128 stands for zero in the data rows.
Here are some points:
[129 144 152 132 126 144 129 114]
[125  79 164  98 174  69 158 120]
[145 146 115 159 112 162  77 165]
[114 112 109 133 126 137 120 153]
[129 143 128 140 119 133 124 119]
[131 154 110 134 103 161 124 124]
[190 166  85 181  82 168  85 158]
[135 151 160 135 125 151 118 110]
[144 163 121 143 106 135 123 115]
[104 118 138 113 146 123 144 108]
[131 151 108 142 100 168 123 131]
[102  94 127  98 144 119 147 145]
[188 156  97 181  84 160  81 145]
[129  97 156 100 164  81 155 125]
[170 164 164 151 111 133 102  84]
[122  79 161  99 173  69 156 116]
[ 94 123 124 123 132 118 136 101]
[142 165 114 150 102 160 116 130]
[178 137 167 150 117 127 109  90]
[129 150  99 149  93 168 122 128]
[164 134  97 158 106 160  89 168]
[128  77 159  98 174  68 161 120]
[136 132 126 129 126 121 136 128]
[ 96 129 118 121 133 138 137 101]
[129 142 113 128 115 119 140 131]
[126  94 162 105 148 110 146 124]
[133 149 128 127 120 129 137 121]
[116 125 131 115 142 123 137 130]
[126  93 164 112 151 111 142 121]
12 more points follow, each with its number after it:
[127 125 157 132 134 124 131  92] 0
[156 146  94 163  96 163  96 156] 1
[134 129 114 143 114 157  89 163] 2
[183 144 167 158 116 126 102  77] 3
[135 151 124 129 105 145 124 112] 4
[136 139 162 137 122 144 119  83] 5
[135 135 112 156 117 160  88 170] 6
[122 144 131 115 117 121 139 112] 7
[133 151 106 158  96 167  91 152] 8
[122  93 167 115 149 115 141 123] 9
[177 179 163 160 103 138  96  75] 10
[152 118  98 148 108 158  89 166] 11
Which three of these numbered points are nearest to each point below, ignoring the direction in which the first points spread most? Their numbers follow each, nearest first.
[168 139 101 160 110 158  82 171] > 11 1 6
[168 160 164 150 107 135 105  81] > 10 3 5
[165 156 162 151 111 132 106  80] > 10 3 5
[125 119 159 126 135 122 133  96] > 0 5 4
[131 150 120 128 109 148 124 113] > 4 7 0
[137 141 160 137 128 142 120  79] > 5 0 10
[129 146 113 127 120 118 138 126] > 7 4 1
[133 129 161 127 131 137 125  82] > 5 0 4
[127  88 166 111 147 109 144 122] > 9 1 8
[138 132 116 143 112 163  91 159] > 2 6 8
[183 160  81 187  77 169  89 146] > 1 9 11
[132 131 108 145 107 160  94 157] > 2 8 6
[101 120 142 110 152 122 140 132] > 8 4 1
[129 147 110 126 115 118 142 129] > 7 4 1
[126  95 168 110 152 110 143 124] > 9 8 1
[138 132 162 129 131 138 128  91] > 5 0 4
[133 150 116 127 117 123 136 121] > 7 4 1
[128 148 118 129 119 120 138 126] > 7 4 8
[138 131 169 126 137 137 133  91] > 5 0 4
[108  94 111 103 165 102 140 177] > 6 11 2
[130 129 163 130 133 140 130  92] > 5 0 4
[124 120 160 126 136 120 132  96] > 0 5 4
[128 137 115 126 108 149 131 114] > 4 7 8
[115 101 116 118 129 137 125 155] > 2 8 11
[148 150 115 161 112 165  79 163] > 6 2 8
[102  93 133 105 153 108 147 159] > 6 2 8
[105  98 106 104 167  98 150 176] > 6 1 11
[114 111 115 126 131 136 130 163] > 2 8 6
[138 142 165 132 133 138 130  94] > 5 0 4
[163 136 103 159 107 162  82 173] > 11 6 2
[129 150 117 131 116 120 135 125] > 7 4 8
[139 143 120 148 108 164  91 158] > 2 8 6
[185 151 170 158 114 129 104  93] > 3 10 5
[127  83 168 116 151 109 134 112] > 9 0 1
[120 104 120 123 137 138 120 167] > 2 6 11
[108  87 116  98 164  99 138 164] > 11 2 6
[ 99 115 139 111 144 114 135 140] > 8 2 1
[113  91 115 108 167 104 139 178] > 6 11 2
[102 119 143 109 154 122 143 132] > 8 4 1
[155 143  97 161  94 165  96 157] > 1 8 11
[131 126 158 127 134 123 128  94] > 0 5 4
[183 159  85 191  79 172  83 152] > 1 11 9
[154 140  96 160  98 164  92 159] > 1 11 2
[181 146 167 155 117 120 107  89] > 3 10 5
[101 118 147 111 141 112 144 102] > 4 7 0
[119 141 132 121 114 120 139 114] > 7 4 0
[ 99 125 141 110 141 116 139 136] > 8 7 4
[113 118 124 110 132 138 139 131] > 8 4 1
[189 168  89 179  83 164  82 157] > 1 11 9
